rotation steps, each row followed by its count of steps
The counts run from 0 to 1251.
[152 102 103 124 167 153 154 150  95 135 154 113 133 147 175 122 124  90
 117 117 182 114 105 120 151 149 183 114 107 175 103 113 128 110 155]	233
[133  96 115 137 174 129 134 163 126  91 171 121 120 133 192 154 153 114
 108 182 156 128 120  93 135 167 173 141 146 127 128 120 135 140 133]	642
[ 98 133 125 104 176 104  45 171 124 126 144 109  96 127 166 129 173 102
 133 119 156 125 115 133 178 133 133  88 143 147 114 131 115 109 135]	837
[121 110  88 148 150 142 123 147 148 136 173 122 109 154 212 114 173 127
 138 151 159 141 128 116 164 137 151 109 149 142 106 115 127 145 173]	1196
[119  92 120 112 172 130 106 146 119  67 163  84 125 109 178 134 157 129
 132 177 142 101 121  87 156 154 154 152 154 131 134 139 119 149 108]	82
[146 117  89 135 151 126  80 162 116 121 135 109 114 121 129 148 133 102
 194 152 103  88  95 107 175 140 110 115 130 143 139  69  83 124 128]	501
[122 102 160 109 166 149  78 139 117  76 148 111 112 110 181  93 159  80
 119 146 177 128 110  91 142 146 124 121 145 112 144 145 110 131 148]	1046
[131 106  81 104 140 143 107 143 100  75 163  80 150 147 123 125 136 116
 146 153 126  96 101 102 136 194 154 133 149 133 139 118 107 139 140]	302
[131  82 116 114 148 151  88 129 117  91 135  89 122 114 100 125 139  80
 164 149 100  71  87 110 166 136 132 123 121 139 130  89  76 124 141]	601
[159 115  96 119 184 123  91 159  96 134 164 132 124 117 138 118 129 126
 147  91 113  84 141 118 158 160 129  73 118 152  91  92 144 139 121]	445
[127 103  95 110 172 144 117 140 158 122 120 121  98 120 207  99 165 111
 123 121 139  97 130 102 173 121 137  99 109 149  93 153 135 144 128]	897
[141 109 120 116 192 101 101 150 123 106 145  99  97 129 164 165 161 120
 135 166 115 101 100 144 146 155 189 105 140 126 101 110 132 118 123]	311
[120  89 117 107 190 128 109 156 145  93 141 132 117 116 202  96 170 107
 107 114 128  96 135 105 168 133 148 111 119 141  95 149 155 155 113]	775
[123 115 156 120 173 129  75 175 133  95 134 122  93 129 183 125 173  64
 103 151 173 130 108 113 136 138 146 110 143 105 130 129 114 118 136]	936
[151  94  90 116 171 179  96 120 140 120 139 102  89 102 128 108 126 116
 169 120 110  67 122 106 154 118 123  90 119 140 109  87 102 122 127]	1238
[147 119  80 141 134 147 106 170  97 101 174 112 136 142 150 144 126 115
 175 181 145 113 125  82 141 175 121 127 147 140 151  81  91 137 149]	402
[147 131 118 131 163 124  60 173 116 132 132 134 101 133 127 124 148  80
 163 118 117  94 109 112 164 135 108  70 117 132 108  80 105 125 150]	157
[125 121  89 118 169 145 119 135 131 153 144 107 108 145 203  96 152 124
 131 104 170 120 130 122 163 135 160  88 121 171  99 134 139 132 159]	338
[119 135 112 129 155 106  88 131 104 150 144 114 118 139 204 108 168 121
 149 134 154 132 110 127 180 145 149 103 140 160 113 132 122 134 176]	737
[110 106 102  97 188 130 104 158 138 110 150  96 115 109 188 137 155 139
 118 134 150  95 132 107 167 148 167 130 140 158 113 148 128 120 100]	321
[102  83 110 142 139 151  89 134 135 106 181 129 129 129 183 106 177 125
 142 142 127 114 123 105 199 128 118 131 162 144 101 110 114 153 157]	1184
[137  87  66 123 148 149  98 135 161  96 150 114 114 137 146  93 172 123
 150 133  71  81 116 115 156 139 137  99 141 117  98 106 121 162 140]	208
[100  94 117 127 145 141 111 133 129 114 153 106 131 115 186 132 153 112
 159 163 142  99 115 102 212 124 123 149 139 174 125 123  98 145 141]	841
[157 139  98 100 171 139 108 130 100 143 118 106 105 136 170  94 138  82
 155 108 156 111  98 127 140 152 161  75  90 161 114 125 121 126 171]	688
[115  91  87  96 154 140  96 129 125  62 155  71 133 125 149 114 151 134
 152 164 118  98  99 102 140 170 144 136 156 129 137 129 105 145 128]	81
[150  94 128 130 167 168 130 151 136 111 159 123  98 140 189 100 149  77
 104 129 188 124 126  97 121 133 162 100 123 114 113 121 136 122 171]	127
[131 130  98 122 146 106  79 152  65 121 168 117 144 167 146 111 150 105
 143 117 145 132 105 131 146 187 152  91 145 132 119 108 122 139 169]	406
[119 125 106 137 138 120 105 159 112 139 153 137 126 167 208 126 171  99
 131 139 159 149 110 120 180 148 157 106 142 149 111 122 122 145 178]	626
[153 117  68 128 140 141 107 167  90 106 182 118 148 160 136 137 124 120
 154 146 135 106 125  85 143 198 130 119 138 140 139  82 116 147 135]	972
[158  86  98 149 147 189 133 167 129 118 167 149 124 124 158 111 125  86
 141 138 158 100 144  65 152 130 102 118 116 133 121  84 107 136 149]	1023
[137  97  78 116 156 144  80 148 140 107 166  95  99 154 116 114 163 117
 144 110  87  93 110 136 145 156 161  77 152 117  99  96 118 134 135]	318
[139  84 129 148 148 154 113 138  86  89 184 131 141 119 176 111 139 108
 142 170 153 122 117  76 159 170 118 134 152 122 145 102 109 153 165]	65
[140 113 139 119 169 156 113 135 128 124 143 104  93 134 175 115 148  70
 114 138 197 129 101 126 130 128 173  97 126 118 125 122 117  99 171]	698
